(in the rows, 128 means zero)
First come named turns, each shown by rows before and after it. For each pair of rows after them, which turns, in which order, take the first row to the second? The first pair is done for you.
turn dalil:
[115 161 162 124 134 103  80 121] |-> [ 99 165 165 150 136 112  97 113]
[131 108 123 153 125 121 146 167] |-> [124 117 113 138 106 118 151 161]
[136 136 131 122 116 107 112 139] |-> [126 120 139 146 142 124 116 136]
[144  97 130 124 147 122 103 147] |-> [ 88 116 122 152 130 133 150 124]
turn Lede:
[147  67 147 133 167 140 147 163] |-> [178  87 143  94 153 120 111 159]
[128 110 142 147 134 126 136 144] |-> [139 106 145 138 132 123 119 145]
[141 148 128  92 105 120 146 143] |-> [122 146 132 108 104 125 167 132]
turn muzo:
[172 130 125 116 148 110  92 147] |-> [131 142 117 148 158 133  94  97]
[ 79 109 112 150 173 184  87  55] |-> [121 183 123  61  62  94 113 138]
[168 140 148  97 130 111 120 141] |-> [146 117 142 141 168 145 113 106]
[125 118 124 134 109 131 139 118] |-> [127 114 124 127 116 134 136 134]
Then:
Each pair is 2 to 4 turns apart.
[163 168 170 106 121  87  80 138] |-> [ 68 160 137 170 117 138 151  83] -> muzo dalil
[149  85 151 143 172 144 102 150] |-> [100 124  86 127 115 157 148  81] -> dalil dalil muzo dalil
[ 89 105 160 144 162 130 132 157] |-> [ 74 151 151 139 145 117 116 111] -> Lede muzo
[123 110 138 155 166 156 105 108] |-> [ 89 165 140 144 106 126 147 112] -> muzo Lede
[152 151 158  94  85  75 151 199] |-> [167  74 139 132 189 137  70 148] -> muzo Lede
[132  75 121 150 176 162 112 123] |-> [109  91 150 159 153 151 164 161] -> muzo muzo dalil
[104 118 127 163 151 168 113  90] |-> [ 98 117 123 151 107 157 181 125] -> muzo muzo dalil
[145 163 119  82  98  99 103 117] |-> [ 79 161 128 147 120 130 151  93] -> dalil dalil
[156  54  83 124 149 174 118 123] |-> [123 115  71  94  66 145 178 125] -> dalil muzo
[160 116 111  70 109 110 127 159] |-> [ 97 127  74 102 116 154 145  81] -> muzo dalil
[113  94  88 131 107 144 184 135] |-> [100 134  91 143 132 145 124  66] -> dalil dalil Lede muzo
[ 96 117 100 172 163 191 159  88] |-> [ 88 168  94 156 119 167 168  72] -> muzo muzo muzo
[150 167 160 114 119  87  81 132] |-> [ 99 117 154 173 137 133 178 155] -> dalil dalil muzo dalil
[ 79 176 162 151 103 118 187 132] |-> [170 118 144 120 178 130  56 115] -> dalil muzo Lede
[203 143 154 110 114  67 110 181] |-> [208 142 106  99 133  94  69 115] -> muzo dalil dalil
[122  84 157 157 166 160 148 160] |-> [140 181 144  87  92 103 103 120] -> Lede Lede muzo muzo
[ 72 138  82 148 108 152 171  58] |-> [169  44  83 117 169 154 112 126] -> muzo muzo Lede
[126 152  84 109 110 131 112  81] |-> [ 97 132 100 147 142 155 119  77] -> dalil dalil
